In the data rows, 128 means zero.
Some points, one per row:
[ 38  79 107 159 117  77 132 106  64 240 195 110 117 111 168]
[144 152 112 129 141 147 137  93 218 106  36 145 144 136 158]
[ 58  85 126 119 103 130  92 124 105 229 215  92 101 111 133]
[149 148 100  68 154 189 118  75 229  98   3 164 142 129 152]
[186 111 126  78 124 143 194 131  85 117  39 138 157 178 126]
[167 105 163 134 127 103  78 175 185  85 159 120 131 112 103]
[112 181 123 100 131 121 161 110  93 140 187 109  98 146 125]
[140 128 120 148 132  99 108 133  98  75 231  81 105  92 111]
[225 137 115  87 147 154 110 177 148  93   0 147 118 147 158]
[229 135 145  93 151 151 134 130 181 114  12 150 155 132 130]
[205  72 127  75 145 141 216 162  60 123  56 123 139 177 128]
[ 85 127 118 153 107 205 135 138  86 174 137 144 115 106 151]
[123 160 126 159 114 107  90 103  90  81 251  63 103  99  95]
[ 76 138 121 151 113 103 141 125 105 202 181 136 136 112 126]
[ 64 103 148 154  94 133 120 128  72 155 166 202 126 122 187]
[ 59 107 130 151 102 128 112 125  79 194 177 142 121 129 177]
[119 153 117 154 153  90 105 109  74  87 244  65  96  88 118]
[159 158 117 161 166 113 119  98 109 101 194  84  99 112 121]
[173 115 125  86 121 113 135 154 255  99  22 141 112 132  94]
[188 161 129 145 112 118 151 113 103  85 182  99  93 133 112]
[ 39  98 110 150 143 154 136 105  72 214 171  81 151 124 161]
[172 113  75 192 114 104 145  81 104  91 240 143  96 156  54]
[120 134 115 162 133  83 135 177 189  84 139 133  98 168 112]
[ 64 117 157 164  84 148 116 156  45 160 167 100 152 137 146]
[121 141 135 158 170 115 106 125 105  92 231  65  97  98 102]
22 more points follow, each with its number after it:
[135 163  98 139  76 106  99 195 233  85 110 117 105 164  91] 0
[ 68 128 115 126 108 144 123 139  88 104 224 128 105 119 139] 1
[ 82 112 217 167 133 115 111 201 109  82 138 146 106  81  88] 2
[151 103 159 119 130 106 114 155 169  62 147 128 147 130  98] 3
[130 149 110 155 184 103 103 112  90  93 236  70 126  87 118] 4
[172 149 140  98 155 159 131 102 180  99  26 169 159 148 146] 5
[ 63 150 111 151 120  68 137  99  82 226 188 128 120 125 114] 6
[184 129 106  66 114 108 131 156 255  77   0 133 103 124 107] 7
[191 140 108 103 159 154 129  83 209 105  50 176 151 126 132] 8
[186 141 132 124 162 138 110 161 138 107  69 134 127 159 152] 9
[160 140 133 164 126 114 152 106  69  76 169 104 207 131 117] 10
[100 116 124 127 186 177 153 120 102 151 123  97 165 132 165] 11
[147 121 120  81 122 123 139 126 255  98  11 126 102 126 105] 12
[185 165 103 130 140 138 107 178 145  94  70 134 125 140 143] 13
[211 134 132 128 103 110 144 108  87  98 192 116  94 150 101] 14
[ 52 119  78 124 107 229 120 128  63 149 236 103  97  97 128] 15
[ 78 102 162 159  73 161 116 129  88 152 142 201 129 120 158] 16
[190 150 110 127 141 140 105 179 144 121  58 135 130 136 134] 17
[ 60 111 104 135 129 231 130 101  74 174 156 127  95 130 146] 18
[108 183 125 165 115 105 149 108 114  62 155 122 209 131 131] 19
[ 53 119  80 123 115 219 115 136  79 147 217 119 108 106 136] 20
[ 92 136  94 148 158  94  93  85  76  91 255  59  63  85  88] 21
Which of these numbered points is nearest to each point below, ignoring the 2 directions in which the first points spread most? Its number follows each.
[171 138 109 100 134 131 130 170 242  90  45 138 114 138 119] > 7
[151 120 175 115 107 111 110 174 185  82 122 117 135 140  89] > 3
[179 159 112 113 111 117 144 105  94 140 154 116 112 157 156] > 14
[ 49  93  75 127 115  65 109  75  32 255 185 121 115 103 198] > 21
[170  96 158 121 119  99 112 145 204  75 160 116 137 158  80] > 3
[145 151 114  84 150 146 177  89 225  98  16 149 152 134 135] > 8
[ 65 109 139 171  64 146 119 141  67 157 157 236 146 127 176] > 16
[222 139 127  86 131 157 106 178 157 115   7 133 118 140 124] > 17
[169  84  99  67 144 121 255 222  42  94  45 126 107 107  92] > 14
[142 115 236  85 150  66 110 192 161  73  23 120 161 125 118] > 2
[180 114 117  84 124 106 111 127 255  86  43 130 117 130 127] > 7
